In the data rows, 128 means zero.
Some points, each followed by its number:
111,128,138,129,136,116,109,136,136,113,140,143,128,128,136,123,118,118,137,129,157,105,120,142,121,140,133,127,111,123,120,135,138,138,116,142,131 0
162,128,135,147,136,116,158,136,136,166,140,89,132,146,121,101,118,187,137,147,157,105,143,142,121,81,123,109,111,109,120,135,138,138,116,171,122 1
111,126,135,131,136,116,109,136,136,113,140,89,132,131,128,124,118,118,137,129,108,105,124,142,121,140,130,128,111,120,120,135,138,138,116,136,129 2
111,189,193,81,136,116,158,60,136,113,140,143,95,175,158,144,187,118,137,255,108,153,192,142,121,81,62,102,161,64,120,135,138,69,116,161,170 3
111,125,112,160,136,176,158,136,136,166,140,143,112,121,127,119,118,187,137,135,108,105,137,142,121,140,123,114,111,123,120,135,138,138,175,119,79 4
111,129,128,133,136,116,109,136,136,113,140,143,126,126,131,126,118,118,137,126,108,153,133,142,121,140,126,139,111,126,120,135,138,138,116,122,123 5
111,54,71,104,136,116,158,136,136,166,140,143,130,142,110,170,118,118,66,97,157,153,99,142,121,81,207,88,111,158,120,135,138,138,116,108,89 6
111,128,129,133,136,116,109,136,136,113,140,143,124,128,131,127,118,118,137,125,108,153,135,142,121,140,127,136,111,127,120,135,138,138,116,124,126 7
111,130,138,112,136,116,109,136,136,166,140,89,148,108,129,136,118,118,137,111,108,153,116,142,121,140,147,113,111,147,120,135,138,138,116,134,131 8
162,123,103,142,60,176,109,136,136,113,80,143,125,123,128,112,118,118,137,105,108,153,138,142,121,140,128,151,161,128,120,45,69,138,175,100,108 9
111,125,137,131,136,116,109,136,136,113,140,143,130,129,135,127,118,118,137,131,157,105,118,142,121,140,133,131,111,125,120,135,138,138,116,140,132 10
162,145,103,164,60,176,109,136,56,166,140,143,64,112,138,87,118,187,137,119,157,153,131,142,121,140,106,167,161,91,120,135,138,138,175,81,114 11
162,153,116,159,60,176,109,136,56,113,140,143,63,114,151,89,118,187,137,104,157,153,154,142,121,140,113,159,161,92,120,135,69,138,175,88,117 12
111,134,126,131,136,116,109,136,136,113,140,143,124,133,126,131,118,118,137,128,108,105,133,142,121,81,129,138,161,128,120,135,138,138,116,124,118 13
111,136,219,162,136,116,109,60,136,113,140,143,44,128,111,141,187,118,137,167,157,105,106,85,205,140,107,144,161,126,196,135,138,138,175,131,181 14
111,131,122,128,136,116,109,136,136,113,80,143,129,127,107,135,118,118,137,122,108,153,137,142,121,81,119,138,161,131,120,135,138,138,116,101,124 15
111,115,111,117,60,116,158,136,136,113,80,143,134,116,129,132,118,118,66,93,108,153,119,142,121,140,129,135,161,142,120,135,138,138,116,106,91 16
111,87,175,85,136,116,158,60,136,113,80,89,161,146,121,72,118,118,66,123,108,153,122,85,205,140,150,140,161,84,120,135,138,138,116,115,148 17
111,129,131,129,136,116,158,136,136,113,140,143,127,130,136,118,118,118,137,131,108,105,121,142,121,81,131,132,111,122,120,135,138,138,116,136,131 18
Which five points above are nearest to each new point by angle, seen from the average point of the numbered points? Their numbers follow each, nearest first.
162,118,127,141,136,176,109,60,136,166,80,143,97,96,86,76,118,118,66,130,108,153,158,85,205,140,101,131,111,92,120,135,138,138,175,126,96 17 14 11 4 9
162,159,130,123,136,176,109,136,136,166,80,89,127,72,118,225,118,118,137,114,157,105,93,85,121,140,131,162,161,142,196,135,138,69,175,68,210 14 8 9 15 11
111,137,121,127,136,116,109,136,136,113,140,143,127,125,110,135,118,118,137,124,108,153,149,142,121,81,116,140,161,130,120,45,69,138,116,101,123 9 15 13 5 7
162,197,105,147,136,176,109,60,136,166,140,89,147,140,76,166,118,118,66,151,157,105,129,85,121,140,122,143,111,140,120,135,138,69,175,52,185 14 11 3 17 8
111,127,117,128,136,116,109,136,136,113,80,143,129,121,113,132,118,118,137,118,108,153,146,85,121,140,116,148,161,138,120,135,138,138,116,104,115 15 16 5 7 13
111,72,186,132,60,116,158,136,56,113,140,89,156,154,206,119,118,187,137,75,108,153,94,85,121,140,126,153,111,103,120,135,69,138,116,144,141 12 17 11 16 8
111,183,149,140,136,116,109,136,136,113,140,143,109,183,115,190,187,118,66,119,157,105,140,85,121,140,82,126,161,204,196,135,138,69,116,151,150 14 3 10 0 13
111,128,122,135,136,176,109,136,136,113,80,143,127,118,105,130,118,118,137,115,108,153,136,142,121,140,114,149,161,131,120,135,69,138,175,112,123 9 15 12 16 4
111,154,150,132,136,176,109,136,136,113,140,143,120,149,123,177,187,118,66,113,157,153,125,85,121,140,106,134,161,191,196,135,138,69,116,176,145 14 3 10 16 0
162,159,127,122,136,116,109,60,136,166,140,89,146,122,45,149,187,118,66,169,108,105,144,85,121,81,138,101,111,121,120,135,138,138,116,105,201 3 14 17 1 8
111,107,127,139,136,116,158,60,136,113,80,89,117,128,114,103,118,118,66,121,108,153,135,85,205,140,103,136,161,108,120,135,138,138,175,116,112 17 14 16 9 15
162,145,122,124,136,116,109,136,56,113,140,143,105,129,155,138,118,118,137,131,157,105,127,142,121,140,121,154,111,140,120,45,69,69,116,135,131 9 12 10 0 11
111,151,159,116,136,116,158,136,136,113,140,143,115,176,138,150,187,118,137,160,108,153,165,142,121,81,85,130,161,103,120,135,138,138,116,132,146 3 13 18 15 14
162,138,87,172,136,116,158,60,56,166,140,89,122,105,94,69,118,187,137,189,108,153,203,85,205,81,65,36,111,117,120,135,138,69,175,169,121 1 3 4 11 17
111,128,136,134,136,116,158,136,136,113,140,143,124,135,131,121,118,118,137,132,157,105,121,142,121,81,136,137,111,117,120,135,138,138,116,141,131 18 10 0 1 13
111,127,140,120,136,116,109,136,136,166,140,89,144,106,134,131,118,118,137,110,108,153,116,142,121,140,144,86,111,145,120,135,138,138,116,129,134 8 2 7 5 6
162,142,113,159,60,116,158,60,56,166,140,89,109,128,113,80,118,187,137,163,108,153,184,85,205,140,60,68,111,114,120,135,138,138,175,142,109 11 12 1 4 3
111,123,140,133,136,116,109,136,136,113,140,89,130,130,136,124,118,118,137,129,108,105,125,142,121,140,134,128,111,122,120,135,138,138,116,135,130 2 8 10 0 7
111,23,66,132,136,116,158,136,136,166,140,143,144,152,134,170,118,187,137,113,108,153,124,142,121,81,181,75,111,148,120,135,138,138,116,99,81 6 4 8 1 18
162,132,131,68,136,116,109,136,136,166,140,89,161,70,124,142,118,118,137,97,108,153,118,142,121,140,162,71,111,160,196,135,138,69,116,125,134 8 6 2 7 5
111,127,120,139,136,176,158,136,136,166,140,143,121,137,127,125,118,118,137,131,108,105,136,142,121,140,127,131,161,125,120,135,138,138,175,118,116 4 11 9 13 12
111,129,121,129,136,116,109,136,136,113,80,143,128,125,111,134,118,118,137,119,108,153,146,142,121,140,120,140,161,134,120,135,69,138,116,101,115 15 9 16 5 7
111,152,151,82,136,116,109,136,136,166,140,89,225,100,68,140,118,187,137,118,108,105,106,85,121,140,101,96,111,219,196,45,138,138,116,125,152 8 2 1 10 0
111,119,122,136,136,116,158,136,136,113,140,143,139,141,137,125,118,118,137,125,108,105,130,142,121,81,146,133,111,124,120,135,138,138,116,136,121 18 13 6 2 10
